In the data rows, 50 means zero.
Here are some points:
[39 46 50 56 63 0 71 13 48 59 62 44]
[36 63 63 49 51 72 9 65 65 49 45 36]
[34 68 64 43 67 14 34 21 52 58 62 34]
[30 61 61 39 65 7 40 26 48 63 63 49]
[28 41 48 56 65 80 50 95 52 33 38 47]
[47 34 53 60 66 3 70 24 60 49 58 24]
[68 42 55 50 50 65 66 52 56 54 44 0]
[33 60 63 44 61 11 39 10 51 62 66 46]
[32 34 46 57 67 13 80 26 45 50 60 55]
[67 22 59 46 47 17 43 52 65 47 42 95]
[25 37 47 69 65 20 74 22 55 49 57 37]
[60 43 33 42 59 70 52 50 26 70 44 64]
[27 49 52 57 73 7 54 19 49 56 62 44]
[56 49 37 43 61 74 39 56 27 71 46 50]
[32 36 44 64 63 14 84 26 50 51 57 42]
[36 62 63 38 64 13 43 4 53 59 63 48]
Then 16 other points, each followed by its number:
[40 71 47 47 54 53 35 17 34 73 59 45] 0
[82 38 47 31 45 56 38 60 42 66 38 78] 1
[63 50 59 48 52 67 56 50 59 53 46 0] 2
[70 43 54 42 53 56 73 42 53 57 48 0] 3
[65 20 61 44 53 21 36 43 67 48 43 90] 4
[31 64 60 44 68 11 46 11 50 60 62 40] 5
[72 36 51 49 50 68 67 57 51 56 46 0] 6
[71 14 58 44 50 14 57 49 63 46 44 85] 7
[39 39 29 87 41 65 45 53 50 55 48 58] 8
[35 46 53 53 67 1 72 13 47 55 61 43] 9
[78 36 46 33 47 62 31 59 41 65 41 84] 10
[75 19 61 42 46 12 69 35 63 49 45 66] 11
[75 42 52 61 31 35 27 29 63 65 51 49] 12
[63 18 61 42 54 23 40 51 66 49 39 89] 13
[34 58 59 45 65 0 54 24 48 59 65 41] 14
[74 39 51 47 51 65 67 53 52 56 44 0] 15
Which of these numbered points is nearest to each point below, ignoring the direction in which the first points spread most? Its number follows each.
[43 37 27 87 46 65 49 51 47 55 47 56] > 8
[41 38 51 55 76 13 61 9 49 55 57 42] > 9
[75 17 61 45 51 13 55 35 66 46 45 74] > 7
[36 44 63 63 63 13 53 29 64 50 59 7] > 2
[42 73 45 48 58 51 33 16 33 70 60 46] > 0
[68 40 50 72 31 43 37 24 65 63 50 32] > 12
[42 68 45 53 57 50 29 13 36 72 58 48] > 0
[53 37 51 24 64 58 49 84 39 45 40 89] > 13
